In the rows, zero is written as 128.
Turns in one plane each, and the order they were made in; the first pair answered
porep (before |-> after):
[113 148 109 143 158 112 123 140 142] |-> [135 118 108 139 156 101 123 122 104]
[106 141 135 140 144 112 141 151 138] |-> [120 128 128 143 147 100 139 135 106]
[118  84 154 124 144  71 108 169 149] |-> [104 109 147 136 152  70 109 176 157]
Funor (before |-> after):
[160 110 128 132 112 109 127 124 126] |-> [152 116 117 145 113 104 121 127 124]
[127 118 117 110 113 148  95 135 125] |-> [110 136 113 134  99 140 118 146 111]
[ 97 136 175 118 136 115 126 187 174] |-> [101 132 165 116 145 113 105 184 181]
[124 107 115 124 111 126 110 129 150] |-> [111 120 117 138  97 122 136 138 138]
seluk (before |-> after):
[119 145 148 114 168 114 125 130 146] |-> [122 149 140 112 171 122 116 119 146]
[134  89  99 158 119  80  81 160  93] |-> [141  92  84 151 120 100  65 138  94]
[124 188 175 101 165 160 161 112 149] |-> [123 188 177 104 165 157 163 115 149]
[114 146 131 153 150  95 131 151 124] |-> [122 157 106 149 158 114 108 122 120]
Then:
Between the rows of a pair lie two turns.
[ 97 154  72 172 113 114 122 111  87] |-> [113 122  93 132  62 172 118  94 119]  seluk seluk
[125 119 132 131 138 148 102 136 146] |-> [126 118 155 126 124 154 132 138 137]  Funor Funor
[110 119 122 122 118 154 113 124 156] |-> [ 93 146 113 148 134 130 128 136 138]  seluk porep
[157 141 152 141 125 134 145 133 113] |-> [151 147 156 140 123 139 145 138 128]  porep porep
[123 123 166 129 191  76 136 171 132] |-> [160  92 146 110 197  91 101 125 105]  seluk porep
[128 128 117 136 146 108 108 134 122] |-> [130 121 148 128 121 113 148 139 111]  Funor porep
[128 163 133 106 144 163 154  88 118] |-> [135 145 143  96 136 165 151  85 120]  porep porep
[138 114 120 139 115 150 125 100 120] |-> [129 104 144 143 107 131 147 129 126]  seluk seluk
[147 103  90 116 176 132  45 108 150] |-> [131  97 119 164  89 105 169 126  47]  Funor porep
[149 123 149 123 106 152 155 109 109] |-> [123 168 139 143 120 153 158 124 131]  porep porep
[139  96 169 111 113 135 129 163 174] |-> [127 147 174 118 143 137 148 163 177]  porep Funor
[128 112 166 138 116 119 170 138  86] |-> [113 134 162 152 139 103 165 154  99]  porep seluk
[154  68 130 120 128  91 119 126  91] |-> [119  90 155 122 134  85 127 177 151]  porep seluk
[126 127 148 156  94  97 187 116  77] |-> [168  66 172  95 131 107 122 101 126]  Funor seluk
[144 147 110 136  90 133 144 108  97] |-> [145 142  88 137 107 129 109 103 110]  Funor Funor
[100 118 122 131 107 135 107 161 151] |-> [112 107 136 114 110 143 105 155 156]  Funor Funor
[124 170 128 123 131 156 136 110 142] |-> [141 155 125 121 141 147 134  92 111]  porep Funor
[114 134 177  83 150 150 148 106 145] |-> [111 161 147 112 175 127 150  92  99]  porep porep
[116 146 115 142 133 115 130 136 127] |-> [129 137 146 123 137 118 149 132 123]  Funor seluk
[135  94 135 120  84 154 156 104 108] |-> [133  72 117 117  91 147 111 118 138]  Funor seluk
[136 136 116 142 109 124  75 114 165] |-> [116 168 131 170  89 113 135 130 133]  Funor seluk
[127 113 101 128 128 129 103 123 128] |-> [126  99 123 120 111 130 117 136 138]  seluk seluk
[125 148 145 149 125 123 179 137 113] |-> [163  97 135 109 156 127 109 109 131]  porep Funor
[137 113 141 110 153 135 111 117 140] |-> [117 142 101 143 140 137 109 117 127]  Funor seluk
[141 180 135 111 165 154 162  93 105] |-> [129 191 109 132 169 144 149  99 103]  Funor Funor
[163 124 151 110 151 134 117 118 115] |-> [126 159 114 148 149 126 102 146 137]  porep Funor
[142 128  68 148 146  90  91  95  61] |-> [160  77 112  92  67 161 101  86 108]  seluk seluk
[129 156 178 102 136 121 178 137 119] |-> [143 142 167 105 150 105 169 121  89]  seluk porep
[145 103 149 104 117 140 113 128 146] |-> [114 141 149 132 134 115 129 160 156]  seluk porep
[130  88 138 113 163  95 111 126 154] |-> [111 122 123 133 177  90 113 131 155]  porep porep
[107 144 130 154 179 116 126 118 134] |-> [123 128 151 127 184 128 123 108 143]  Funor Funor
[142 138 156  88 143 120 183 123 102] |-> [143 153 133  98 163 116 169 109  89]  seluk seluk
[139 115 150 122 131 114 110 128 134] |-> [139 121 143 129 141 107 107 127 128]  seluk seluk
[128 135  79 139 143  81  89 157 109] |-> [147 114  82  99 102 144  71 123 133]  seluk seluk
[129 105 159 100 138 128 129 104 168] |-> [102 134 158 135 112 117 176 122 145]  Funor Funor
[115 141 124 133 107 147 141 117 138] |-> [119 139 119 135 108 142 144 111 124]  porep seluk
[117 131  82 145 112 141 116 108 114] |-> [127  92 113 127  85 145 128 121 124]  porep seluk
[130 131 149 133 145  83 184 124  76] |-> [149  97 167  75 163 120 119 126 167]  Funor porep
[132 124 165 108 143 122 181 114  86] |-> [127 113 107 106 176 121  76 119 151]  porep Funor
[127 156 106 125 153 152 125  94 124] |-> [115 155  93 134 128 158 123 103 135]  seluk Funor
[136 128 146 111 124 201 118 102 127] |-> [113 146 160 121 118 196 139 130 145]  porep seluk
[126 110 163 129 117 145 144 139 114] |-> [106 130 125 162 119 130 129 151 109]  Funor Funor
[136 138 144 114 171 123 118 129 143] |-> [113 162 119 146 157 116 131 139 130]  seluk Funor
[126 120 114 145 124 121 120 111 110] |-> [117 119 132 130 111 141 118 126 153]  porep porep
[110 135 135 146 152 106 128 148 143] |-> [119 137 151 139 154 107 146 140 129]  Funor porep
[126  91 137 126 139  88 123 154 125] |-> [127  91 143 124 135  89 131 155 124]  Funor Funor
[153 124 169 100 139 127 163 117 110] |-> [130 150 168 114 152 116 166 140 131]  porep seluk
[144  75 121 123  81 144 126 114 108] |-> [127  91 110 146  72 134 138 125  96]  Funor Funor
[139 125 154  96 162 103 117 153 118] |-> [128 140 152 103 167 104 118 157 125]  porep porep
[119 117 140 109 123 143 108 149 191] |-> [109 167  96 136 145 145  98 123 165]  porep seluk
[ 85 145 141 142  98 127 159 175 147] |-> [ 92 176 130 128 157 134 124 156 168]  Funor porep
[127 112  98 108 113 137 135 101 119] |-> [124 116 102 112 108 137 145 104 115]  Funor Funor
[116 125 105 127 116 103 121 142 139] |-> [123 128 132 116 102 114 156 135 129]  seluk Funor
[116 102 118 156 121 136 116 112 126] |-> [111 107 134 160 115 132 140 119 116]  Funor seluk
[117 143 130 123 101 162 164 144 151] |-> [117 163  94 132 148 154 119 129 155]  Funor porep
[136 146 124  98 118 164 132 108 160] |-> [117 141 152 117 121 120 165 154 157]  seluk seluk
[ 99 111 127 158  73 114 169 159  95] |-> [155  73 173  85 116 138 149 113 104]  seluk Funor
[108 139 108 135 117 145 123 133 140] |-> [130 124 134 120 113 146 151 118 112]  porep Funor
[110 152 129 114 110 147 107 120 113] |-> [117 148 134 111 110 146 112 115 103]  porep Funor
[113 136 117 147 127 103 125 157 143] |-> [143 109 150 122 122 107 150 137 114]  porep Funor
[159 118 151 120  87 147 144 130 116] |-> [136 137 160 138  98 127 158 160 130]  seluk porep
[100 140  98 164 101 128 115 144 128] |-> [132 108 112 121 123 145  77 122 153]  Funor Funor
[101 188 152 138 130 155 172 131 131] |-> [133 137 180  89 150 162 133 127 169]  Funor seluk
[129 122 140 141 148  86 149 162 121] |-> [134 115 126 137 161  85 121 157 131]  Funor Funor
[ 97 129 125 128 134 119  90 173 194] |-> [106 144  87 161 168  84  88 146 124]  seluk porep
[ 97 139 124 151  88 117 132 132 150] |-> [ 97 163 137 141 115 126 134 125 164]  Funor porep
[120  96  96 127 134 125  43 141 194] |-> [145  78 195  78  96 157 135 134 179]  Funor Funor
[118 144 135 122 140 142 134 141 161] |-> [115 152 128 129 149 134 133 142 155]  seluk seluk
[126  99 159 110 147 145 162 108 102] |-> [124  89 111 112 154 155  97 101 129]  Funor seluk
[120  95 131 161 112  75 137 174 116] |-> [135  77 118 142 134  80  94 161 135]  Funor Funor
[139 148  98 139 117 136 132 102  83] |-> [142 123 129 120  80 155 148 113 104]  seluk seluk
[123 152 127 110 129 166 125 119 129] |-> [116 158 124 119 126 163 135 124 123]  Funor Funor
[115 144 138  99 106 166 143 143 163] |-> [121 126 136  94 137 142 111 152 178]  seluk Funor
[110 167  91 145 163 120 135 159 124] |-> [130 151  89 108 130 180 113 121 145]  seluk seluk
[109 152 147 159 141 116 147 133  94] |-> [126 154 123 138 134 158 117  91  99]  seluk seluk
[144 134 110 120 153 126 110 100 111] |-> [149 109 133 116 116 128 142 109  97]  Funor porep
[126 131 157 116 154 103 110 160 132] |-> [137 125 141 114 162 103  96 140 113]  seluk porep
[130 144 112 131 133 143 127 112 118] |-> [129 126 136 121 110 150 140 127 133]  seluk seluk
[121 126 129 127 131  98 139 132 105] |-> [128 116 148 102 130 117 128 135 139]  Funor porep
[114 161 135 169 126 120 166 162 118] |-> [152 116 182 114 160 123 147 150 140]  Funor seluk
[143 135 147 100 126 147 135 123 141] |-> [129 138 111 116 122 146 103 127 151]  Funor seluk
[107 165 114 152 147 135 139 121 131] |-> [134 138 106 138 139 144 129  90 103]  seluk porep
[126 160 163 110 153 139 134 141 180] |-> [122 172 151 122 172 125 129 140 168]  seluk seluk
[ 93 150 141 131  98 155 143 138 133] |-> [108 120 165 108 116 144 126 147 155]  Funor seluk
[136 137  94 135 166 135  69 121 135] |-> [112 155 112 173 112 122 155 143  84]  porep Funor
[144  93 152 128 101  99 164 147  94] |-> [103 154 145 146 113 110 166 175 145]  porep porep
[148 154 117 137 159 118 130 106  71] |-> [143 123 169  88 116 163 125 139 165]  porep porep
[149 175 140 104 121 188 150  99 135] |-> [146 150 103 107 151 166  76 113 172]  seluk Funor
[100 120  87 175 107 112 145 168 118] |-> [131  94 161 132 132 103 180 165 112]  Funor seluk
[106 168 106 130 127 164 112 122 162] |-> [102 167 145 128 111 158 160 139 152]  Funor seluk
[160 148  82 138 152 122 109 126 106] |-> [169 125 142 115 107 140 169 132 100]  Funor porep
[134 107 155 123 127 111 152 126 107] |-> [117 129 155 134 144 102 149 146 125]  porep seluk
[125 133 117 135 151 116 110 139 139] |-> [135 124 120 118 134 140 102 126 149]  seluk seluk
[114 125 135 145 144  92 152 142  95] |-> [140 105 150 111 164 102 130 120 105]  Funor seluk
